[[129 131 128 130 146 130 125 128 128 129 136 130 126 129 127]
 [133 132 130 128 130 128 131 124 128 130 141 126 129 127 129]
 [127 150 125 126 127 128 116 131 128 128 145 121 115 128 128]
 [132 125 127 129 120 129 116 126 131 127 134 128 125 129 127]
 [126 126 127 130 120 128 131 128 129 128 134 128 129 128 127]]
->
[[133 132 130 128 130 128 131 124 128 130 141 126 129 127 129]
 [132 125 127 129 120 129 116 126 131 127 134 128 125 129 127]
 [129 131 128 130 146 130 125 128 128 129 136 130 126 129 127]
 [127 150 125 126 127 128 116 131 128 128 145 121 115 128 128]
 [126 126 127 130 120 128 131 128 129 128 134 128 129 128 127]]

[[144 128 116 116 113 114 128 110]
 [140 148 137 138 136 138 107 112]
 [142 114 136 134 135 135 137 112]
 [121 144 125 124 123 122 110 138]]
->
[[144 128 116 116 113 114 128 110]
 [142 114 136 134 135 135 137 112]
 [140 148 137 138 136 138 107 112]
 [121 144 125 124 123 122 110 138]]

[[143 139 114 133 130 134 108 140]
 [120 119 125 126 137 137 125 120]
 [139 149 129 130 113 116 125 141]
 [127 124 118 129 138 140 119 122]
 [121 120 122 126 141 143 122 120]
 [141 135 113 131 137 144 108 137]
 [144 141 116 134 126 135 108 142]
 [113 131 140 123 120 114 143 120]
 [137 135 117 130 130 135 113 133]
 [123 121 120 124 139 141 121 119]
 [145 141 116 129 128 133 109 142]]
->
[[145 141 116 129 128 133 109 142]
 [144 141 116 134 126 135 108 142]
 [143 139 114 133 130 134 108 140]
 [141 135 113 131 137 144 108 137]
 [139 149 129 130 113 116 125 141]
 [137 135 117 130 130 135 113 133]
 [127 124 118 129 138 140 119 122]
 [123 121 120 124 139 141 121 119]
 [121 120 122 126 141 143 122 120]
 [120 119 125 126 137 137 125 120]
 [113 131 140 123 120 114 143 120]]

[[120 127 128 129 134 130 131 136 127 142 131 127 151 135 129]
 [138 136 129 140 123 139 142 132 127 134 136 130 123 137 129]
 [129 120 128 124 129 125 131 126 134 119 122 122 126 114 122]]
->
[[138 136 129 140 123 139 142 132 127 134 136 130 123 137 129]
 [129 120 128 124 129 125 131 126 134 119 122 122 126 114 122]
 [120 127 128 129 134 130 131 136 127 142 131 127 151 135 129]]

[[111 122 140 143 121 118 131 125 136 102 149 119 149]
 [132 111 124 138 130 111 118 134 119 142 137 142 132]
 [137 112 120 144 125 146 125 135 135 130 113 120 126]
 [118 131 114 132 136 120 148 120 144 102 137 146 128]
 [151 120 142 128 142 117 158 139 106 115 133 129 131]
 [117 143 121 123 142 115 137 124 130 133 130 137 129]]
->
[[151 120 142 128 142 117 158 139 106 115 133 129 131]
 [137 112 120 144 125 146 125 135 135 130 113 120 126]
 [132 111 124 138 130 111 118 134 119 142 137 142 132]
 [118 131 114 132 136 120 148 120 144 102 137 146 128]
 [117 143 121 123 142 115 137 124 130 133 130 137 129]
 [111 122 140 143 121 118 131 125 136 102 149 119 149]]

[[150 106 139 128]
 [144 106 128 128]
 [153 106 131 131]
 [142 106 134 136]]
->
[[153 106 131 131]
 [150 106 139 128]
 [144 106 128 128]
 [142 106 134 136]]
---
[[126 127 133]
 [120 134 123]
 [120 132 133]
 [137 110 141]
 [107 134 119]
 [117 117 134]
 [132 134 131]
 [123 136 113]
 [139 115 124]
 [134 141 120]]
->
[[134 139 123 132 117 107 137 120 120 126]
 [141 115 136 134 117 134 110 132 134 127]
 [120 124 113 131 134 119 141 133 123 133]]

[[146 140 127 132 129 155 128 130]
 [150 148 125 126 130 113 130 127]
 [105 150 129 128 126 122 131 127]
 [153 105 130 126 126 139 130 127]
 [142 151 128 127 125 129 125 127]
 [143 104 128 130 127 109 127 128]
 [135 128 129 128 128  99 128 127]
 [139 152 129 128 127 136 127 129]
 [100 125 126 128 127 130 127 130]]
->
[[100 139 135 143 142 153 105 150 146]
 [125 152 128 104 151 105 150 148 140]
 [126 129 129 128 128 130 129 125 127]
 [128 128 128 130 127 126 128 126 132]
 [127 127 128 127 125 126 126 130 129]
 [130 136  99 109 129 139 122 113 155]
 [127 127 128 127 125 130 131 130 128]
 [130 129 127 128 127 127 127 127 130]]

[[125 146 139 149 118 146 118 133 136 156 141 111 125 140]
 [128 126 129 127 132 144 139 123 127 132 134 135 133 133]
 [143 108 140 137 120 139 121 119 130 130 132 148 111 113]]
->
[[143 128 125]
 [108 126 146]
 [140 129 139]
 [137 127 149]
 [120 132 118]
 [139 144 146]
 [121 139 118]
 [119 123 133]
 [130 127 136]
 [130 132 156]
 [132 134 141]
 [148 135 111]
 [111 133 125]
 [113 133 140]]

[[153 126 144 132 124 133 134 154 140]
 [110 155 140 117 142 132 121 103 142]
 [144 127 150 122 123 148 129 134 144]
 [134 118 130 150 107 129 114 130 145]
 [119 140 129 102 150 129 144 121 111]
 [134 140 139 131 130 141 125 129 147]
 [140 121 131 117 141 117 148 148 111]
 [149 119 135 125 125 134 139 152 126]
 [127 145 135 127 130 146 120 123 145]
 [125 121 120 137 121 121 124 127 127]]
->
[[125 127 149 140 134 119 134 144 110 153]
 [121 145 119 121 140 140 118 127 155 126]
 [120 135 135 131 139 129 130 150 140 144]
 [137 127 125 117 131 102 150 122 117 132]
 [121 130 125 141 130 150 107 123 142 124]
 [121 146 134 117 141 129 129 148 132 133]
 [124 120 139 148 125 144 114 129 121 134]
 [127 123 152 148 129 121 130 134 103 154]
 [127 145 126 111 147 111 145 144 142 140]]

[[128 110 127 127]
 [131 105 118 120]
 [130 142 109 113]]
->
[[130 131 128]
 [142 105 110]
 [109 118 127]
 [113 120 127]]

[[115 122 133 146]
 [120 125 118 117]
 [108 137 109 129]
 [135 105 110 128]
 [136 118 121 137]
 [121 136 122 112]
 [131 106 113 144]
 [149 110 135 108]]
->
[[149 131 121 136 135 108 120 115]
 [110 106 136 118 105 137 125 122]
 [135 113 122 121 110 109 118 133]
 [108 144 112 137 128 129 117 146]]

[[120 130 136 119 126 135 118 135 123]
 [129 128 126 131 127 125 134 128 128]
 [127 134 128 129 126 135 118 124 124]
 [131 126 128 125 126 126 126 126 130]
 [121 124 130 133 124 124 127 125 144]
 [107 127 122 133 122 124 120 135 132]
 [128 128 128 128 128 128 127 128 128]]
->
[[128 107 121 131 127 129 120]
 [128 127 124 126 134 128 130]
 [128 122 130 128 128 126 136]
 [128 133 133 125 129 131 119]
 [128 122 124 126 126 127 126]
 [128 124 124 126 135 125 135]
 [127 120 127 126 118 134 118]
 [128 135 125 126 124 128 135]
 [128 132 144 130 124 128 123]]

[[123 107]
 [127 109]
 [133 120]
 [132 121]
 [125 109]
 [125 111]
 [125 105]
 [122 108]]
->
[[122 125 125 125 132 133 127 123]
 [108 105 111 109 121 120 109 107]]
---
[[128 133 145 141 147]
 [114 105 148 152 142]
 [148 139 105 126 124]
 [126 127 103 132 135]]
->
[128 105 105 132]

[[117 134 131 145 144]
 [144 113 112 131 119]
 [117 142 146 127 130]
 [149 137 119 147 144]]
->
[117 113 146 147]

[[112 153 151]
 [113 114 109]]
->
[112 114]

[[136 150 106]
 [130 147 106]
 [135 149 124]
 [136 147 127]
 [122 148 107]]
->
[136 147 124]

[[134 103]
 [107 145]]
->
[134 145]

[[154 132 149 126 128]
 [145 115 134 137 113]
 [158 123 145 134 118]
 [122 127 120 134 123]
 [126 152 148 117 127]]
->
[154 115 145 134 127]

[[151 117 154 115 156]
 [154 110 149 122 141]
 [114 152 107 142 135]
 [143 127 123 133 146]]
->
[151 110 107 133]

[[128 150]
 [145 125]
 [140 140]
 [132 128]
 [151 115]]
->
[128 125]
